One vector is turned by the same rotation once a step. Each row is the vector after some number of steps, and that number follows the row.
The counts run from 0 to 252.
[158 134 140  43 101 160 102 143 113 152 130 155 149 146 110 122 135 128
 133 103 132  69 109 143 116 161 127 116 123 106 116  94 151 191 132  96
 151 122  96 128 128 131  96 148 119 146 118 141 186 136  93  99 152  88
  85 135 110 123 106 106  99 153 103 161 151 123  91 153 111 132 115 130
 144 102 164 137  96] -> 24
[198 135 120 105 102 123 115 143  99 127 133 172 118 128 120 134 136 128
 102  98 126 102 113 113 121 163 114 138 111 121  79 100 160 163 124 144
 158 110 110 114 139 127  85 191 101 139 110 108 161 138  76  86 183  96
  95 182 137 154 114 102 123 172  86 137 163 129 137 159 108 143 178 129
 153 119 135 125 131] -> 252
[135 125  92  86 119 120  97  94  76 134 151 178 140 132  99 142 128 126
 147  95 123  74 130 147 138 170 134 118 116 139  71 101 130 138 130 122
 167 134 120  83 116 153  95 143 103 111 106 122 106 158  81  93 165 110
 125 169 136 107 128 141  91 170  64 137 134 153 139 119  90 150 146 134
 155 119 129 160 119] -> 67
[128 102 138 124 141 191 114 129  90 109 111 124 117 148 133 159  81 123
 152 115 110  69  87 155 126 154 165 117 124 128 108 111 171 154 112 143
 136 154 102 115  88 143  70 119 108 134 158 110 103 109 131 101 186 136
 131 153 118 154 151 148 110 150  81 143 159 166 132 117 110 156 153 127
 166 143  96 148  88] -> 71
[180 154 137 118  89 103 139 123 139 178 107 146 159 127  83 112 163 140
  98 116 164 147  86 132 174 136 123 137 131 157 109 107 119 139 108  75
 152 105 100 139 100 120 133 148 105 120  96 110 164 157 139  91 132  88
 144 133 144 180 118 110 121 151 110 166 171 128 129 148 135 147 147 113
 133 122 138 149 180] -> 179
[110 130 115  83 127 100  86 131  75 112 131 144 118 114 101 160 155 162
 179 138 140 105 156 125 121 144 119 167 138  88 140  90 131 144 113 162
 157 139  84 112 171 113 107 117 138 118 133 115 153  93 148 109 153  72
  94 148  93 146 141 116 128 150 113 164 126 163 157  81 112 140 107 137
 174 130 131 177 131] -> 236
[149 112 132 105 155 118 130 150  93 129 132 144 136 133 107 102 154 122
 100  69 159  66 142 131 112 116 132 107 127 120 132 113 112 158 154 134
 146 101  90  97 130 118  99 155 122 112 103 148 164 160 107  30 157  92
  95  96 131 115 150 134 103 160 129 134 146 122 117 138 100 163 149 109
 135 108 150 140  96] -> 209
[106 113 146 103 120 136 126 125 110 200 126 108 132  91 121 146 139 126
 165 132 153  87 104 157 157 139 143 121 152 104 135  76 132 125 131  95
 157 146  83 133 103 150  99  87 100 120 132 123  95 142 167 102 123 126
 129 123 138 141 147 162 131 147  94 163 147 181 136  66 140 194 117 113
 177 122 122 149  83] -> 145
[101 122 133 111 114 124  98 131 104 113 104 179 101 100 141 168 138 168
 136 131 160 120 136  94 177 114 152 170 126  99 151 113 135 136 101 142
 112 103  72 165 126 103 145 114 169 124 133 119 164 128 185  98 149  78
 111 138 113 153 133  85 147 136 121 165 159 168 172 101 115 134  96 136
 140 127  97 151 133] -> 11
[131 125  98  90 112 121  94 135  93 101 120 169 134 110  96 109 163 161
 133 108 165 131 156 123 148 123 152 154 116 106 122 111 137 158 102 116
 109  74  63 135 151 141 132 150 151 127  98 117 140 161 117  72 162  97
 103 146 108 124  99 110  90 151 107 180 131 149 147 137 112 108 114 148
 116 105 148 173 144] -> 15
[140 120 104 130 118 169  99  90  90 120 121 179 117 153 133 162  76 126
 142 119 139  97 103 143 167 168 171 119 110 147  90 144 153 127 117 122
 116 135 123 106  83 141 120 134 131 127 131  96 103 134 115 100 183 130
 167 171 127 120 128 122  87 131  60 126 153 174 143 133  74 166 146 144
 113 159  94 171 134] -> 69
[175 135 139 132 103 150 113 150 100 180 104 137 136 133 143 138 164 122
 102 127 183 150  78 115 150 163 121 148 160 106 159 107  97 166 140 119
 122 117  68 151 143  88 173 156 144 135 107 104 157 113 123  97 158 109
 117 109  90 194  98 102 130 112 107 144 161 125 142 123 125 178 120 116
 128 145 148 136 150] -> 174
[136 134  98 133 120 152 107  93 127 175 142 137 151  89  90 135 142 123
 134 137 162 120 117 155 181 175 146 117 132 129 113 137 121 107 121  68
 116 108  89 133 121 152 131 123 113  94 111 116  98 163 145  80 129 134
 169 138 147 113 125 145  91 126  85 174 133 185 152  79  91 170 132 128
  90 135 107 184 125] -> 148
[141  69 144 161 174 123 154 160 103 134 112 139 117 140  97 115 136 124
 125  90 153 105 120 133 142 135 112 132 161 122 116 137  90 143 108 135
 144 108 113 108 148 138 102 165  98 100  78 120 123 138 116  50 138 101
 127 106 105 199 143 206 100 142 102 119 121 130 142 151 117 189 169  90
 142 140 137 130 106] -> 130
[133 154 147 124 156  93 126 147  97 103 104 152 104 135  88 120 109 170
 153 139 139 105 138 133 131 130 123 177 133 105 127 135 171 134  82 151
 161 117  93 157 152 126 101 143 128 119 133 142 174 125 176  97 106  73
 126 164  91 168 129 120 115 146 118 186 153 148 138 117 109 151 169 144
 180 139 135 181 139] -> 8
[129  71 140  98 130 160 121 164 113 139 110 113 139 148 100 129 165 115
 137  90 125  91 126 136 169 138 124 141 163 154 131  94  96 161  97  75
 134 127 116  99 132 114 106 130 125  86 115 117 160 114 131  66 157  89
 114  75 131 187 172 206 127 134 122 135 146 124 131 112 169 119 138 115
 151 153 120 110 120] -> 125
[191 125 139 157 116 130 125 157 101 159 103 120 127 148 145 126 168 124
  97 112 168 142  87 131 133 147 110 141 164  96 139  95 105 162 131 140
 144 117  68 153 156 102 149 183 118 133 117 104 138 114 113  87 164 125
 110 128  88 203 107 133 119 145 101 143 160 127 144 117 145 169 160 117
 148 128 172 128 133] -> 173
[149 106 132 139 118 206 150 107 141 129 151 166 144  99 139 158 103  96
 149  94 158 152 106 106 185 136 126 134 130 107 131 148 125 112 113 126
 133 142 113 127 126 152 133 170 109 121 137 119 105 131 137  95 193 119
 128 159 121 160 132 123 110 159  72 124 139 168 195 118  98 148 103 118
  95 142  88 137 128] -> 111
[139 122 106  66 123 119 111 118  96 146 152 161 129 120 110 135 122 124
 150  99 122  54 123 138 122 160 142 122 109 131  80  85 145 138 123 120
 172 136 114  85  96 161  84 108 117 121 103 134 113 149 101  85 139 104
 123 154 151 102 143 150  93 169  77 132 148 158 110 110  91 173 126 125
 158 104 119 146  87] -> 66
[135  75 174 115 138 121 139 152 112 187  90  88 117 109 100 128 171 116
 152 100 168 117 106 134 117 117 129 115 140  99 136  73  90 174 116 127
 151 116 101  83 114 146  81 114 122 114  75 134 128 126 139  92 132  85
 125  82 134 164 152 152 135 146 135 125 150 136 130 107 154 185 134  82
 155 109 133 124 117] -> 135
[124 131 155 102 144 122 113 129  81 114 126 155  96 121 115 167 129 157
 170 142 138  81 143 123 106 136 114 163 126  75 146 109 154 129 116 187
 173 132  86 121 151 122  97 108 133 118 156 126 154 109 182 102 123  74
 101 155 104 152 154 104 140 145 112 155 152 173 143  86 113 167 116 137
 177 128 113 159 110] -> 235
[129 118 133 115 136 144 105 176  87 130 127 109 157 140 101  84 170 106
 106  77 146  84 133 150 135 133 145 142 135 139 136 100 112 172 101 112
 137 101  60 153 129 128 141 126 149  91  92 141 123 123 104  71 152 120
 111 111  91 166 129 169  90 131 116 172 159 134  94 114 136 134 131 152
 150 120 172 146 118] -> 167
[186 113 150 115 156 176 142 143 124 137 165 145 127 146 125 138 102  95
 142  94 120  88 125 127 129 142  85 152 167 120 116 117 120 122 108 116
 189 123 115  94 148 157 116 165  84  52 136 153 139 126 125  56 131 100
 147 143 137 154 156 173 112 155  94 109 155 146 121 130 131 138 146 126
 131 125 128 113  97] -> 119
[138  76 133 109 121 140 119 169  92 130 115 136 103 114 125 143 169 121
 162 123 147 129 110 123 116 135 122 157 157  68 137  75 115 173  82 165
 134 100  60 106 159 141 115 123 137 133 107 112 106 120 117 118 145 113
 107 121 102 206 126 165 112 139  94 153 113 150 155 122 143 154 104 120
 162  99 148 105 109] -> 93
[145 108 113 106 106 134  95 129  99 125 151 151 135 123 107 179 184 135
 128 117 126 114 118 103 133 152 122 163 125 132 132 117 101 158  72 151
 142 101  89  90 136  90 136 117 178  89 117  95 139  96 137 122 148  72
 147 118 133 209 168 140 121 125  86 128 151 158 140 100 111 126 104 140
 133 162  99 120 179] -> 84
[139 130 170 143 130 116 150 120  85 135  83 119 120 161 119 146  98 156
 130 162 145  95  84 157 117 131 148 116 141 117 132 113 153 119 128 139
 155 138  74 123 106 119  75 103 109 143 170 106 138 140 179  93 128 120
 124 126 141 183 155 122 138 126  97 172 138 155 137 114 111 198 149 117
 164 148  95 156  84] -> 224
[160 121 116 133 121 134 101 162 100 133 115 124 163 137  88  88 181 119
  88  90 151 114 131 141 156 144 150 143 142 150 127 101 122 164 104  89
 113  80  70 153 130 125 149 151 152  96  90 127 118 131 101  48 158 120
 121 121 107 164 117 157  95 130 102 171 164 127 108 114 152 120 146 142
 116 130 159 156 159] -> 168
[174 170 111 106 115  92  95 105 101 126 138 157 141 112  86 149 171 167
 115 160 150 137 137 120 142 160 108 156 138 114 129 145 124 128  97 114
 141  91  76 111 170 105 148 136 151  94 115 121 174 150 158  89 118  65
 147 147 138 138 129  95 114 101 102 169 145 166 139 110  92 147 134 138
 112 136 120 182 171] -> 5
[173 145 132 100  93 156 126 107 124 131 117 195 122 138 130 138  83 146
 102 111 132 107  78 109 166 148 139 129 100 148  95 125 166 144 127  98
 138 117 121 141  90 127 121 163 115 143 142 116 194 157 113  84 165 101
 135 160 149 133 114  79 121 142  80 147 184 142 117 175 102 133 148 126
 121 135 111 131 135] -> 27
[136 125 137  85 119 166 110 109 113 154 107 134 147 130 119 147 135 144
 180 136 159 161 129 121 186 142 119 152 169 103 169 128 123 133 133  75
 126 148 101 128 157 111 127 153 114 116 143 133 191  94 176  73 181  78
 101 134  94 103 110  99 133 108 130 161 159 143 166 100 155 116 115 138
 111 149 119 189 142] -> 195
[167 141 116  48  86 141 103 134 102 141 125 160 152 144  99 112 143 141
 121  94 134 100 111 130 140 171 134 124 115 136 106 106 146 175 122  82
 141 120 113 111 122 122 101 173 107 149 111 122 186 150  80  82 177  86
  99 144 123 129 100 102  95 158  99 154 160 119 111 151 115 114 139 135
 136 108 158 151 141] -> 25
[189 127 151 105 104 139 147 103  90 103 126 145 164 143  81 107 155 147
 118 105 139 134 118 134 127 119 132 131 108 166 143 143 129 139  99 106
 138 113 108  67 107 123  90 159  98 107 145 110 162 154 141  58 180  93
 117 138 160 170 151 119 107 123  91 150 132 121 145 162 125 102 134 115
  94 110 100 152 153] -> 36
[149 127 130  68  98 189  89 144 113 149 123 171 110 132 170 157 116 130
 131 122 157 106  89  98 136 146 140 119 123  74 143  89 141 176 153 118
 121 112  63 137 120 105 142 134 157 154 131 134 173 121 117  97 170 100
 107 132 119 114  96  69 121 125  97 137 174 147 122 135 111 154  88 132
 120 117 138 129  99] -> 22
[108 106 139 134 109 150 118 104 111 190  89 118 105 119 132 157 115 139
 171 144 176 138  83 144 209 137 151 138 151 126 122  99 121 116 131  90
 121 135 112 139  80 134 138 112 121 120 112 104 101 124 180 113 130 114
 164 137 121 139 127 124 142 128  99 137 183 163 166  94 131 192 128 115
 145 154 110 170 141] -> 143
[112  93 108  77  99 143  91 103  91 154  92 140 103 120 127 177 149 134
 165 116 141 122 106 112 170 143 157 124 110 121 116  85 133 155 130 115
 121 130 126  76  93 128  87 131 145 138  99 110 138 116 120 118 190  85
 124 141 141  94 125  88 133 150 110 109 176 151 162 103 126 161 124 114
 134 124 107 155 150] -> 63
[ 85  67 113  98 125 123 118 119  71 103  69 141 114 130 108 162 148 176
 168 148 147 141 129 118 168 146 135 137 145 101 139 118 116 161 103 104
  83 113 109  99 156 114  91 135 134 141 121  82 164 125 145  93 176  83
  99 105 120 153 126 149 114 109 107 145 109 132 174 132 123 133 135 104
 140 139 113 146 127] -> 52
[125 107 145 101 109 181 133 141 144 181 129 174  89  93 146 169 101 114
 168 136 140 127  80 105 150 155 111 138 135  73 113  93 139 139 111 116
 146 144 111 152 130 153 117 122 114 154 114 129 139 134 141 141 135  98
 131 150 110 168 105 112 120 157  94 140 148 173 138 120 107 197  95 100
 151 134 118 107  99] -> 102
[179 116 151  94 124 207 122 129 151 144 161 144 144 125 122 140  97  88
 139  99 133 118 103 113 167 134 131 145 127 135 132 126 125 119 105  87
 147 107 111  80 105 150 123 139 137  54 138 149 151 140 149  55 154 103
 158 130 175 114 150 143 128 127 101 122 179 162 124 119 141 108 113 130
  69 121  97 132 123] -> 117
[160 155 169 122 164 168 148 129 108 154 141 159 131 134 128 129  70 141
 162 138 172 125 117 135 140 122 123 147 161  71 155 147 143  99 129 119
 158 135  91 125 149 151 134 147  89 113 167 159 154 134 186  69 119  98
 127 157 112 123 116 110 123 127  99 162 146 161 144 137 117 176 118 125
 118 110 139 172  81] -> 192
